arr =
[[134 114 144 111 124 137 117 133 108 118 150 120]
 [119 132 133 105 142 124 116 127 145 128 147 144]
 [121 130 136 103 138 124 111 132 134 126 152 138]
 [137 107 142 116 122 141 125 130 108 114 143 114]
 [138 101 137 121 122 142 133 129 113 111 135 110]
 [126 126 140 104 133 127 110 136 123 124 154 132]
 [130 120 144 107 128 132 111 135 113 121 153 126]]
Rows and columns are numbered from 0.
Find the bottom entry of the column that holds the largest entry.
A: 153
Find the entry in row 2 and column 0.
A: 121
Find the entry at row 0, column 2.
A: 144
The entry in row 0 and column 0 is 134
The entry just right of 105: 142
The top entry of the column that holds the largest entry -> 150
Find the entry at row 1, column 1.
A: 132
The entry in the bottom-right corner: 126
The entry directly below the smallest entry -> 126
The top-right entry is 120
Find the top entry of the column that holds the smallest entry.
A: 114
The entry just right of the largest entry is 132
Find the bottom entry of the column that holds the smallest entry.
A: 120
Find the entry in the bottom-left corner.
A: 130
Find the entry directly above 141.
A: 124
The entry directly above the smallest entry is 107
Find the maximum.
A: 154
The entry just left of the smallest entry is 138
The entry at row 1, column 0 is 119
The entry just left of 143 -> 114

A =
[[149 115 132 110 121]
 [151 110 136 105 122]
 [114 143 123 127 132]
 [134 120 134 139 134]
 [135 127 127 119 122]
 [106 147 119 137 131]
 [134 124 128 114 124]
 [122 133 125 130 130]
 [114 141 125 139 129]
 [133 121 129 135 128]
 [111 142 118 119 119]
 [126 130 125 113 120]
 [151 107 139 129 134]
 [142 112 136 136 133]]
Indices start at 0.
Give the entry in row 1 and column 2.
136
The entry in row 1 and column 0: 151
Give the bottom-left entry.
142
The entry at row 0, column 0 is 149
Give the entry directly below 147.
124
The entry at row 0, column 1 -> 115
The entry in row 1 and column 1 is 110
Give the entry at row 0, column 2.
132
Give the entry directly above the smallest entry.
110
The entry in row 2 and column 0 is 114
The bottom-right entry: 133
The entry directly below the smallest entry: 127
Give the entry at row 2, column 1.
143
Give the bottom entry of the column that holds the smallest entry.
136
Give the entry in the top-right corner.
121
Give the entry at row 2, column 2.
123
The entry just right of the smallest entry: 122

Questions about the grid below. Rows and columns are numbered from 0.
1) Report the entry in row 2 and column 0.
2) Report the bottom entry of the column that holds the smallest entry.
3) Report the entry at row 1, column 1.
4) Report the entry at row 0, column 2.
5) Report the entry directly below the smallest entry.
6) Report the entry in row 1 and column 0.
7) Report the entry in row 0 and column 0.
8) Report the entry in the top-right corner.
[[121 126 128 104 127 127 122 131 128 133 120 114 125 119 113 116]
 [124 125 127 135 136 132 130 130 135 136 127 127 126 129 136 120]
 [125 125 127 120 124 127 121 128 126 131 123 123 124 125 131 122]
 [117 128 122 134 145 148 139 120 144 135 127 133 137 139 139 110]
 [128 114 128 138 132 126 124 132 128 135 145 122 123 128 133 124]
 [128 114 128 138 132 126 123 132 127 135 146 122 123 128 133 123]
 [133 127 128 126 130 126 123 130 125 122 122 135 124 129 131 125]
 [126 125 129 135 133 129 128 132 133 137 126 125 124 127 135 122]]
1) 125
2) 135
3) 125
4) 128
5) 135
6) 124
7) 121
8) 116

Read these off the array that follows.
1) Give the third entry on the main diagonal.
2) Give the entry directly below 129.
3) Give the bottom entry of the column that holds the largest entry.
4) Give the entry in the top-right corner.
5) Give the first entry, reading row by row.
6) Give the third smallest entry.
7) Give the largest entry in the first column.
8) Give the bottom entry of the column that holds the smallest entry.
[[118 119 126 140 143 141 137 123 125 140 137 125 141]
 [127 136 138 116 111 114 122 143 142 117 121 139 121]
 [129 144 142 108 106 120 118 140 140 122 112 141 114]
 [121 115 127 135 138 133 130 130 125 135 139 127 139]
 [136 128 121 139 142 125 131 120 118 114 138 121 136]
 [125 119 120 128 128 139 127 123 122 151 128 122 127]]
1) 142
2) 121
3) 151
4) 141
5) 118
6) 111
7) 136
8) 128

137  126  119  142  130  132  141  131  130  132  124  141  128  126  120  131
129  125  115  138  124  127  135  127  132  131  124  145  126  131  124  131
126  118  107  130  127  131  129  122  134  129  131  147  123  124  120  139
125  116  109  122  129  133  123  120  133  127  136  141  123  120  121  141
132  134  133  139  126  125  137  134  127  130  121  129  130  134  129  121
132  134  131  142  125  124  138  133  127  131  119  132  130  135  129  121
139  137  137  146  129  127  144  138  125  132  118  128  132  133  127  119
120  120  114  120  125  128  120  120  132  126  134  137  124  125  126  136
136  127  116  146  128  130  143  131  131  133  121  146  127  129  120  130
Report the entry in the bottom-right corner.
Answer: 130
The 4th entry, reading row by row is 142
The first entry on the diagonal from the top-right corner -> 131
The largest entry in the last column -> 141
The second entry on the diagonal from the top-right corner -> 124
The entry directly above 143: 120
The top-left entry is 137
The second entry on the main diagonal -> 125
The smallest entry in the last column: 119
The 3rd smallest entry -> 114
Report the entry just left of the largest entry.
Answer: 131
The third entry, reading row by row is 119
The smallest entry in the first column is 120
The third entry on the diagonal from the top-right corner is 124
The entry just right of the largest entry is 123
The entry directly above the largest entry is 145
Report the entry directly below the smallest entry.
Answer: 109
The second-last entry, reading row by row -> 120
Report the third entry on the main diagonal.
Answer: 107
Report the bottom entry of the column that holds the smallest entry.
Answer: 116
Report the last entry of the smallest entry's row.
Answer: 139
The entry directly above 145 is 141
Report the first entry of the smallest entry's row.
Answer: 126
The entry directly below 147: 141
